[[138 135 121 112 122 113 135 132]
 [141 132 121 133 124 138 127 150]
 [131 109 134 124 127 132 129 134]
 [136 135 125 139 127 131 126 118]
 [133 131 128 140 131 120 134 132]
 [116 126 114 130 130 130 133 129]
 [118 131 138 119 119 131 131 121]
 [123 130 138 129 129 130 120 127]]
->
[[138 135 121 112 122 113 135 132]
 [131 109 134 124 127 132 129 134]
 [133 131 128 140 131 120 134 132]
 [118 131 138 119 119 131 131 121]]

[[130 138]
 [116 130]
 [130 153]
 [125 152]
 [116 144]
 [129 150]
 [118 132]]
->
[[130 138]
 [130 153]
 [116 144]
 [118 132]]

[[130 131 107 139 121 131 108]
 [135 108 125 122 152 114 123]
 [133 127  98 140 126 126  99]
 [126 143 108 145 103 141 109]
 [120 148 135 135 101 145 135]
 [135 112 113 130 142 119 112]
 [121 148 134 133 105 142 135]
 [134 116 109 133 137 122 108]
 [136 114 106 131 143 117 106]
 [130 119 143 112 150 114 143]
 [128 120 146 113 146 117 145]
 [132 110 137 117 151 115 135]]
->
[[130 131 107 139 121 131 108]
 [133 127  98 140 126 126  99]
 [120 148 135 135 101 145 135]
 [121 148 134 133 105 142 135]
 [136 114 106 131 143 117 106]
 [128 120 146 113 146 117 145]]

[[131 134 134 128 134 124 128 124 129 128 124 130]
 [134 128 142 128 133 120 113 125 128 125 125 126]
 [135 121 143 126 126 117 107 127 125 124 129 126]
 [133 127 121 131 118 132 130 128 125 126 123 131]
 [129 133 128 126 138 126 128 131 127 127 125 129]
 [130 130 124 127 117 133 117 124 122 128 140 131]
 [137 130 125 126 125 127 130 125 127 126 124 128]]
->
[[131 134 134 128 134 124 128 124 129 128 124 130]
 [135 121 143 126 126 117 107 127 125 124 129 126]
 [129 133 128 126 138 126 128 131 127 127 125 129]
 [137 130 125 126 125 127 130 125 127 126 124 128]]

[[108 117]
 [124 111]
 [145 136]
 [142 146]
 [116 115]
 [130 132]
 [129 152]
 [137 124]]
->
[[108 117]
 [145 136]
 [116 115]
 [129 152]]

[[113 131 140 131 138]
 [109 139 100 124 102]
 [117 133 130 142 145]
 [143 112 155 135 121]]
->
[[113 131 140 131 138]
 [117 133 130 142 145]]
---
[[126 124 145 124 127 142 121]
 [126 123 146 124 127 141 121]
 [131 119 149 127 128 128 121]
 [126 123 146 124 127 141 121]
 [131 119 148 128 128 128 121]
 [131 119 149 127 128 129 121]
 [131 119 148 127 128 128 121]
 [126 124 145 124 127 141 121]
 [126 123 146 124 127 141 121]
 [131 119 149 127 128 129 121]]
->
[[121 129 128 127 149 119 131]
 [121 141 127 124 146 123 126]
 [121 141 127 124 145 124 126]
 [121 128 128 127 148 119 131]
 [121 129 128 127 149 119 131]
 [121 128 128 128 148 119 131]
 [121 141 127 124 146 123 126]
 [121 128 128 127 149 119 131]
 [121 141 127 124 146 123 126]
 [121 142 127 124 145 124 126]]

[[143 139 141 133 124]
 [106 105 111 128 139]
 [122 123 128 131 133]
 [116 114 116 125 132]
 [131 138 138 125 126]
 [141 146 133 125 119]
 [144 150 137 129 119]
 [135 136 136 130 126]
 [141 146 150 129 125]
 [129 128 129 128 128]
 [128 133 127 126 126]]
->
[[126 126 127 133 128]
 [128 128 129 128 129]
 [125 129 150 146 141]
 [126 130 136 136 135]
 [119 129 137 150 144]
 [119 125 133 146 141]
 [126 125 138 138 131]
 [132 125 116 114 116]
 [133 131 128 123 122]
 [139 128 111 105 106]
 [124 133 141 139 143]]

[[127 130 133 115 126 130 126 112 129 128 115 123]
 [139 125 117 151 127 111 117 100 114 128 124 126]
 [139 127 116 157 128 110 119 112 117 128 129 127]
 [118 130 141 102 126 144 138 151 142 128 129 126]
 [126 130 138 104 122 136 128 135 132 128 120 123]]
->
[[123 120 128 132 135 128 136 122 104 138 130 126]
 [126 129 128 142 151 138 144 126 102 141 130 118]
 [127 129 128 117 112 119 110 128 157 116 127 139]
 [126 124 128 114 100 117 111 127 151 117 125 139]
 [123 115 128 129 112 126 130 126 115 133 130 127]]

[[141 122 109 116 130 157 133 127]
 [124 135 131 154 139 109 123 140]
 [128 126 147 129 136  99 137 113]
 [118 139 123 155 131 121 114 151]
 [126 124 121 107 111 155 125 126]
 [134 132 118 155 148 121 126 143]
 [136 118 137 103 125 130 141 104]
 [129 125 148 123 130 103 138 110]
 [122 137 119 153 134 127 116 152]]
->
[[152 116 127 134 153 119 137 122]
 [110 138 103 130 123 148 125 129]
 [104 141 130 125 103 137 118 136]
 [143 126 121 148 155 118 132 134]
 [126 125 155 111 107 121 124 126]
 [151 114 121 131 155 123 139 118]
 [113 137  99 136 129 147 126 128]
 [140 123 109 139 154 131 135 124]
 [127 133 157 130 116 109 122 141]]

[[141 125 134 145 137 114]
 [125 117 122 124 132 131]
 [131 134 141 133 124 119]
 [126 131 126 142 143 121]
 [135 101 121 119 128 130]
 [141 116 128 127 125 125]]
->
[[125 125 127 128 116 141]
 [130 128 119 121 101 135]
 [121 143 142 126 131 126]
 [119 124 133 141 134 131]
 [131 132 124 122 117 125]
 [114 137 145 134 125 141]]

[[124 113 124 130]
 [126 116 126 131]
 [119 103 124 130]]
->
[[130 124 103 119]
 [131 126 116 126]
 [130 124 113 124]]

[[130 114 108 112 105 100 150 128 135 120 146 129 149]
 [123 125 126 130 125 128 124 123 126 127 125 128 126]
 [110 128 114 141 111 128 121 112 134 138 124 140 136]
 [113 109 131 130 126 133 112 111 101 113 122 120 114]]
->
[[114 120 122 113 101 111 112 133 126 130 131 109 113]
 [136 140 124 138 134 112 121 128 111 141 114 128 110]
 [126 128 125 127 126 123 124 128 125 130 126 125 123]
 [149 129 146 120 135 128 150 100 105 112 108 114 130]]

[[124 105 131 145 135 148 137 150 145 152 140 117 107 103 121]
 [131 118 145 130 148 142 104 124 128 103 112 152 141 144 103]
 [142 115 135 105 104 133 113 140 110 104 112 140 110 137 120]
 [102 129 149 148 137 146 114 125 112 109 115 143 122 130 128]
 [140 116 115 132 154 137 110 151 128 145 116 125 148 110 145]
 [130 122 122 103 114 135 136 147 153 129 116 143 122 104 114]]
->
[[114 104 122 143 116 129 153 147 136 135 114 103 122 122 130]
 [145 110 148 125 116 145 128 151 110 137 154 132 115 116 140]
 [128 130 122 143 115 109 112 125 114 146 137 148 149 129 102]
 [120 137 110 140 112 104 110 140 113 133 104 105 135 115 142]
 [103 144 141 152 112 103 128 124 104 142 148 130 145 118 131]
 [121 103 107 117 140 152 145 150 137 148 135 145 131 105 124]]
---
[[122 124]
 [135 144]
 [139 102]]
->
[122 144]

[[128 104 133 135 112]
 [126 115 129 134 117]
 [119 142 117 130 131]]
->
[128 115 117]

[[105 139 136]
 [141 131 151]]
->
[105 131]

[[110 128 141 115]
 [145 118 131 128]
 [118 121 155 130]
 [125 135 138 145]
 [131 126 129 130]]
->
[110 118 155 145]

[[152 129 156 123 127]
 [100 130 105 126 125]
 [116 133 116 118 133]]
->
[152 130 116]

[[120 137]
 [105 134]
 [114 115]
 [141 143]
 [123 125]]
->
[120 134]

[[126 107 135 127 146]
 [134 151 150 130 149]]
->
[126 151]

[[132 123]
 [139 157]
 [134 133]
 [129 131]
 [134 135]]
->
[132 157]

[[136 132 107]
 [126 138 115]
 [137 141 105]
 [130 141 101]
 [136 131 115]]
->
[136 138 105]
